In the data rows, the value 50 means zero.
The same things were measured in two ways. The second way is not exact.
Here are some of them measured both ways, the first way above the second, with a blank line after each pair.
array([37, 52, 32, 55, 54, 57, 44, 51, 52, 59, 53, 55])
array([54, 42, 49, 49, 58, 53, 59, 51, 40, 34, 43, 47])

array([46, 62, 86, 38, 52, 32, 38, 67, 27, 44, 49, 44])
array([39, 74, 36, 36, 54, 47, 58, 26, 57, 80, 53, 45])

array([69, 30, 59, 42, 49, 57, 59, 43, 59, 57, 38, 42])
array([43, 49, 55, 58, 41, 34, 30, 54, 54, 48, 67, 59])

array([51, 38, 71, 65, 69, 34, 55, 54, 35, 47, 63, 46])
array([36, 56, 51, 29, 49, 36, 52, 59, 43, 74, 40, 55])

array([51, 24, 49, 59, 62, 38, 40, 44, 35, 47, 58, 34])
array([50, 44, 36, 47, 52, 27, 51, 65, 34, 69, 47, 55])

Then 24 more things, the second way only, each followed by its number:
array([47, 68, 58, 60, 45, 58, 45, 32, 51, 57, 58, 47]) 0
array([53, 56, 67, 56, 45, 46, 61, 28, 64, 77, 67, 59]) 1
array([62, 35, 45, 61, 48, 37, 56, 38, 42, 46, 63, 42]) 2
array([46, 64, 54, 65, 44, 36, 46, 39, 46, 71, 65, 53]) 3
array([54, 55, 52, 37, 55, 49, 39, 42, 61, 72, 43, 52]) 4
array([54, 54, 35, 68, 53, 46, 24, 54, 68, 70, 64, 58]) 5
array([51, 52, 49, 64, 52, 22, 68, 44, 28, 50, 60, 45]) 6
array([43, 53, 45, 59, 46, 64, 51, 50, 53, 57, 41, 51]) 7
array([50, 46, 70, 62, 58, 49, 39, 49, 51, 57, 58, 65]) 8
array([45, 61, 59, 45, 43, 63, 28, 35, 57, 48, 62, 43]) 9
array([50, 65, 54, 46, 48, 45, 46, 51, 61, 62, 45, 68]) 10
array([72, 73, 54, 47, 55, 71, 36, 45, 62, 54, 63, 45]) 11
array([58, 24, 48, 41, 53, 52, 57, 61, 53, 31, 46, 49]) 12
array([57, 49, 41, 56, 46, 51, 69, 38, 34, 66, 60, 37]) 13
array([57, 34, 41, 47, 66, 73, 67, 59, 56, 41, 44, 45]) 14
array([57, 46, 40, 55, 50, 36, 58, 46, 55, 48, 56, 49]) 15
array([31, 49, 47, 62, 39, 28, 63, 39, 36, 55, 53, 36]) 16
array([45, 51, 54, 61, 34, 32, 42, 49, 47, 48, 62, 44]) 17
array([56, 32, 49, 46, 54, 43, 78, 50, 39, 34, 37, 49]) 18
array([45, 44, 38, 57, 49, 57, 72, 55, 40, 14, 28, 39]) 19
array([48, 28, 35, 45, 52, 71, 62, 54, 48, 10, 33, 41]) 20
array([39, 58, 59, 42, 47, 38, 54, 54, 62, 88, 61, 67]) 21
array([67, 75, 66, 62, 59, 73, 18, 39, 62, 40, 61, 51]) 22
array([51, 56, 41, 57, 51, 55, 47, 42, 57, 55, 77, 47]) 23
Which numbered row above is the same thing as each row below? Its number follows it:
array([50, 33, 58, 33, 50, 53, 58, 42, 61, 54, 47, 37]) 17
array([27, 68,  8, 54, 68, 55, 52, 49, 57, 53, 36, 68]) 20
array([53, 66, 73, 35, 41, 56, 47, 50, 58, 49, 53, 46]) 0
array([64, 56, 66, 51, 45, 35, 53, 49, 32, 50, 57, 57]) 4
array([58, 57, 56, 38, 37, 56, 46, 59, 46, 47, 35, 33]) 23
array([39, 65, 21, 63, 46, 57, 46, 57, 39, 39, 46, 59]) 14
array([45, 49, 86, 50, 17, 50, 52, 49, 43, 44, 47, 47]) 1
array([22, 32, 66, 32, 61, 55, 47, 44, 48, 47, 52, 36]) 16
Then 24 more things, the second way only, each followed by its number:
array([48, 41, 38, 49, 63, 63, 72, 58, 42, 45, 28, 44]) 0
array([53, 40, 57, 48, 44, 49, 55, 48, 50, 22, 56, 47]) 1
array([52, 69, 66, 38, 41, 48, 60, 38, 57, 55, 42, 43]) 2
array([41, 61, 62, 61, 51, 27, 33, 65, 55, 59, 59, 76]) 3
array([50, 53, 52, 63, 40, 29, 63, 40, 30, 38, 60, 45]) 4
array([36, 49, 69, 62, 49, 29, 46, 59, 40, 51, 52, 71]) 5
array([63, 36, 42, 41, 58, 70, 46, 63, 42, 33, 37, 39]) 6
array([52, 26, 42, 40, 71, 38, 45, 64, 43, 42, 35, 44]) 7
array([54, 47, 50, 44, 54, 46, 52, 47, 38, 28, 51, 43]) 8
array([69, 28, 52, 47, 56, 72, 39, 40, 56, 12, 46, 42]) 9
array([30, 33, 18, 45, 42, 74, 50, 63, 49, 46, 31, 33]) 10
array([54, 39, 52, 42, 53, 50, 54, 64, 49, 26, 48, 57]) 11
array([31, 51, 64, 33, 53, 40, 38, 56, 56, 73, 49, 64]) 12
array([60, 54, 51, 51, 60, 68, 46, 48, 52, 35, 41, 53]) 13
array([64, 54, 58, 40, 55, 81, 56, 34, 48, 28, 37, 34]) 14
array([41, 58, 61, 38, 44, 40, 58, 60, 60, 71, 45, 67]) 15
array([49, 43, 48, 42, 45, 73, 55, 55, 55, 39, 41, 50]) 16
array([46, 71, 52, 43, 46, 43, 48, 57, 57, 82, 42, 74]) 17
array([70, 35, 51, 47, 52, 65, 49, 51, 53, 23, 49, 41]) 18
array([29, 57, 38, 59, 35, 43, 47, 75, 57, 51, 38, 43]) 19
array([51, 57, 46, 56, 43, 39, 24, 72, 56, 65, 48, 50]) 20
array([43, 58, 47, 63, 37, 41, 41, 50, 38, 57, 64, 53]) 21
array([50, 49, 43, 51, 53, 76, 51, 44, 50, 43, 53, 40]) 22
array([54, 51, 61, 33, 56, 51, 44, 52, 59, 69, 45, 51]) 23
Which numbered row above is the same thing as each row below? Its number follows it:
array([49, 75, 12, 44, 41, 59, 58, 40, 56, 71, 39, 69]) 9
array([37, 91, 32, 47, 45, 52, 52, 56, 57, 62, 61, 65]) 14
array([47, 78, 40, 46, 50, 58, 48, 53, 49, 45, 44, 48]) 22
array([39, 52, 35, 47, 56, 54, 49, 54, 56, 70, 52, 50]) 8
array([61, 53, 59, 59, 45, 39, 62, 53, 33, 50, 62, 57]) 23
array([30, 59, 29, 64, 63, 51, 37, 53, 42, 37, 59, 60]) 0
array([78, 17, 71, 57, 49, 57, 49, 49, 60, 50, 48, 50]) 3
array([56, 20, 66, 62, 56, 67, 51, 41, 62, 56, 54, 52]) 5
